One turn moves every row onto another: examples first, then more rows asked:
kogo: [ 19 -10   1  -6   4  -6  10  -6  -6   7   8   2   4   9  -4   1  -5   1
  13  -5  -6 -18 -12  -1 -12   8  -9 -13   4   0]
Nul: [  8   7  11   7   3  -7 -10   5  -2  -2  -7   1  -2   6  -5   7  -3 -18
  -6   5   2 -27  -2  12 -10   3   0   5   3   2]
nuvub: [ 17  -8   1   0   2  -3  12  -8  -5  10  10  -2   4   9   0   3  -1   3
   8  -9  -6 -17 -14  -1  -6   9 -11 -15   8   0]
vakuz: [  6  -7  -6  -6  -2   2   6  -3 -10  -4  11   2  -6  14  13  13  -1   1
   6  -9  -6 -10 -10  -5  -7  11  -6 -19  11   1]
remem: [ 10   9  12   3   0  -9 -14   6  -4   1   2  -5   2  13  -5  10   0 -17
  -4   6   5 -23   1   6 -13  -1  -7   2   3  -6]
Liteg: [  0 -10   4   5  -3 -10  -7   1  -9   6  -7  13  -6  16  16   1   3   2
   3  -4 -11 -15  13  -5   6   5   3  -2   5  -1]
nozur: [  5  -9   3  -1  -6   4   5  -5  -4   3  11  -2  -5   6   8  10   3   4
   6 -11  -1  -8 -13  -2  -1  17  -9 -15   8   4]
rore: [ -5  -7  14   3   0  -7   0   5  -7   1  -9   9  -3  12  14   1   3   1
   7  -1 -12 -15  16  -4   2   5   5   3  12   1]
rir: [ 10 -13   3  -9   8 -17  20   0  -3   2  12  -2   6   5  -5  10   0  -4
   7  -5   2 -16  -3  12  -5  11  -7  -2  -2   2]
nek: [  7   7   9   9   9  -8  -4   9  -1   8  -2  -8  -5  25  10   3   6  -9
   5  -2  -6 -16   8  -3 -10   4  -2   2   9 -13]
pesi: [ 12   8  12  11   9  -3  -1   6  -3   5 -14  -5  -5  21   8   2   4 -11
   2  -5  -9 -22   2   4  -9   2   2   2   9  -7]
fenu: [ 12 -11   4  -3   5 -10  22  -3  -2   6  11  -3   8   2  -6  11   1  -3
   6  -8   3 -19  -8   8  -3   9  -9  -3   3   0]
losid: [ 18  -7  -9  -5   6  -5  15  -3  -6   5   9   0   1  13  -1   9  -5  -4
   9  -5  -7 -21 -11  -3 -12   4  -9 -12   8  -2]
mafo: [  0 -11   0 -11   0  -7  10   2  -5 -11  11   2  -6   4   9  22   4  -4
   3  -9   5  -9  -4   2   0  13  -6 -10   4   6]
tegig: [  1  -4   9   6   0  -5  -6   0  -9   3 -13   8  -5  14  15  -1   4  -3
   4  -5 -16 -11  13   3   4   5   2   0  13  -3]
Pizo: [ 12   4  12   7   0  -5  -5   8  -5   1   0  -1   0  13  -1  16  -2 -17
  -7   9   7 -27  -2   8 -11  -3  -1   7   3  -3]
Larub: [  0 -12   6  -5  -3  -4  14   1  -1  -1  11  -3  -2   0   2  17   5  -1
   4 -10   8 -10  -7   8   2  18  -8  -4   3   4]
vekan: [ -1  -5   4   0  -8  -8 -11   1 -10  -2  -6  12   4   0  -2   2  -3 -10
   0   7   0 -22  11   4   4   2   2   3   4  12]
fero: [ -3  -5   9   3  -5  -9 -16  -1  -9  -4  -5  14  -2  -1   3   4  -3 -10
  -5   5  -4 -16   9  11   4   6   0   3   6   6]
Dobok: [ 13   5  11  10   8  -8   4   4  -4   9  -5  -4  -3  27  13   5   4  -8
   1  -2  -8 -22   5  -5  -7   0   4   3   7  -6]
Megis: [  8   3  16   7   7  -1   0  12  -1   6 -10  -8  -8  24  12   7   2  -4
   1  -1 -10 -20   5   4 -12   1   1  -2  11  -4]
ribo: [  0 -10   6   2 -12  -7 -16   4 -10  -2  -3  16  -3   2   2  11  -3  -8
  -4   7   5 -20   5   7   1   2  -2   2   1   3]
bet: [  9  -6   2  -6  -6   7   2  -4  -9   1   9  -3  -5  10   6   9   2   0
  11  -7  -2  -6 -13  -4  -7  16  -7 -15   9   3]
zafu: [ 12   5   7   5  -2  -3 -11   9  -4   3  -7  -6   0  12  -4   8  -4 -15
  -6   8   1 -28   0  12 -10  -2  -2  -2   3   7]
viz: [ -3  -5   6   0  -8 -13 -18   1 -15  -4  -1  11   3   3  -5   6  -1  -7
  -2   6   3 -18  10   7   0   4  -4   0   2  -2]
vuze: [ 0 -9  4 -9 -2 -3 11  2 -5 -4 12 -6 -4  6  6 18  6 -4  6 -8  6 -4 -4  9
  0 19 -5 -4  3  6]
koge: [ 11 -11  -4 -10   8 -15  18   2  -3  -3  10   2   2   3  -5  19  -1 -10
   5  -5   3 -19  -4   5  -6   6  -9  -3   1   2]
vigel: [ -6  -7   3   6   1 -11  -8   4 -12   3  -5   8  -3  15  10  -1   4   1
   7  -3  -8 -12  17  -2   4   9   1  -1   7  -9]

rore moves to vekan
Dobok moves to Liteg
mafo moves to koge
Now find these:
tegig moves to fero
nuvub moves to nozur
kogo moves to bet
remem moves to nek

One turn moves every row onto another: examples first, then more rows asked:
tezo: [ -5   8   7  10  -6   2  -6 -15  -1  13   8   4  -8   8  16   4   0   8
  -3  -1   1  11  -3   9   5   1  -7   6   7   5]
fige: [  5  -6 -12  -1  -6   0   7   8  11 -11 -10  -1  -5  -3   8  -1  -1   3
  -5  -4  -5   0   9 -18   0   1  -4   0   4 -12]
Boz: [  4  -5 -12   1  -8   1   8  10  10 -14  -6   4  -6  -3   9   0  -2   2
  -6  -3  -4   0  11 -17   2   0  -7  -2   6 -12]
veg: [ -4   1   9  12  -5  11   0 -11  -8  17  13  -1 -16   9   5 -11  -7  13
  -1  -4  -1   5  -1   2   9   9  -2  -6   9   3]
rebup: [  5  -8 -10  -1  -8   7   7   9  11 -14  -4  -1  -6  -3   1   2  -1   3
  -4  -4  -2  -4   9 -18   1   0  -3  -3   5  -8]
bot: [ -5 -11   4   5  -9  21   3 -14  -5  18   8   4  -5   5   5  -4   7   7
  -1  -2   2  13  -6   2   6  12  -1   6  -2  -7]
Megin: [-10   3   5   3  -6  16  -2 -11  -4  17   9  -3  -3  10   7  -7  -6   4
  -7 -10   5   4  -4   8   2  11  -2   0  16   1]
sagi: [-10   4   5   1  -2   7   1 -11  -5  18   8  -3   2   9  18   0   0   2
  -4  -5  -1  13  -3   7   3   4  -6   4  12   0]
gepep: [ -2   2   4  13   4   2  -4 -15  -2  16  11   4  -8  10  17  -1   9   6
  -2  -3  -3  15  -3   6   7   2  -4   1   4  -5]
Rilar: [  5  -5 -12   0  -5   4   6   9  12 -13  -4  -2  -8  -3   3   0  -3   2
  -5  -5  -4  -4  12 -17   2   4  -3  -7   8  -7]
ralo: [  5  -7 -10  -1  -8   7   6   8  11 -14  -7   0  -6  -3   4  -5  -4   1
  -4  -5  -2  -4  10 -17   1   1  -2   0   2 -12]
Tak: [ -4   0  10  11  -2   4   4 -12  -8  17  11  -1 -11   7  16  -2   1  11
   3   1  -6  15  -2   0  10   1  -5   1   4   1]
furiz: [  5  -8 -12   0  -9   5   7   8  10 -12 -10   0  -7  -2   3  -3  -3   5
  -6  -6  -3  -3   8 -18  -1   2  -3   0   5 -12]
nebi: [  4  -5 -10  -1  -5   2   7   9  11 -14  -7  -1  -5  -3   9  -3  -3   0
  -3  -3  -5   0  11 -16   2   0  -4   0   2 -12]
giz: [ -6  -3   2   7  -5  17   0 -13  -3  21  10   2 -10   6   5 -11   1   5
  -5  -6   1   9  -1   4   8  21  -1  -4   6  -3]
bege: [  0  -9   6  12  -6  17  -5 -15  -4  12  11   7  -8  11   6  -2   9  12
  -1  -4   6   8  -9   4   3  -1   0   6   0  -9]
misig: [ -3  -9  12  10 -11  17   3 -12 -10  14  11   2 -11   8   5  -4   0  16
   3   0   2   8  -7   0   6  -1  -2   5   1  -2]
ref: [ -9  -5   7   0 -10  19   1 -11  -6  15   8   0   2   9   9   0   1   6
  -3  -5   6   8  -9   6   0   1  -3  10   9  -3]
taz: [  4  -3 -11   0  -5   3   6   9  12 -13  -6  -1  -8  -3   6  -6  -5   0
  -5  -5  -4  -3  13 -16   2   4  -3  -3   4 -11]
vamig: [  4  -7 -12   1 -10   6   7  10  10 -15  -5   5  -7  -3   5  -1  -4   4
  -6  -4  -1  -3  10 -17   1   1  -6  -1   5 -12]
zis: [  4  -6 -11  -1  -5   2   8   9  11 -13  -4  -1  -5  -3   6   4   0   1
  -4  -3  -6   0  10 -17   2   0  -5  -3   5  -8]
tava: [ -1   1   3  15  -1  13  -9 -14  -2  15  13   3 -14  12   4 -11   1   9
  -5  -9   4   4  -3   7   5  11   0  -6   8  -4]
bek: [ -6  -3   3   6  -1   9   4 -13  -4  21   9   2  -5   5  15  -3   8   2
  -2  -1  -5  18  -1   3   9  14  -4   2   2  -5]
ked: [  5  -4 -12   0  -6   1   6   9  11 -11  -9  -2  -8  -2   6  -5  -4   3
  -7  -6  -5  -2  10 -17   0   4  -4  -4   7 -11]
dav: [ -4   0   9   8 -13  13  -6 -15  -2  10   8   6  -8   9   8   4   0  11
  -2  -1   7   7  -7   8   2  -2  -4  11   4   3]
vudif: [  4  -4 -13   2  -8   3   7  10  10 -14  -5   4  -8  -3   6  -2  -5   2
  -7  -5  -3  -3  12 -16   2   3  -7  -4   7 -11]
vidob: [ -5   6   7  11 -10  11  -9 -15  -1  12   9   4 -12   9   7  -3  -6  10
  -6  -5   6   3  -3  10   4   7  -4   2  10   6]

tezo moves to vidob
Boz moves to vudif
Now find these:
ked moves to furiz
veg moves to misig
giz moves to bot
bege moves to gepep
rebup moves to zis
sagi moves to Megin
nebi moves to taz

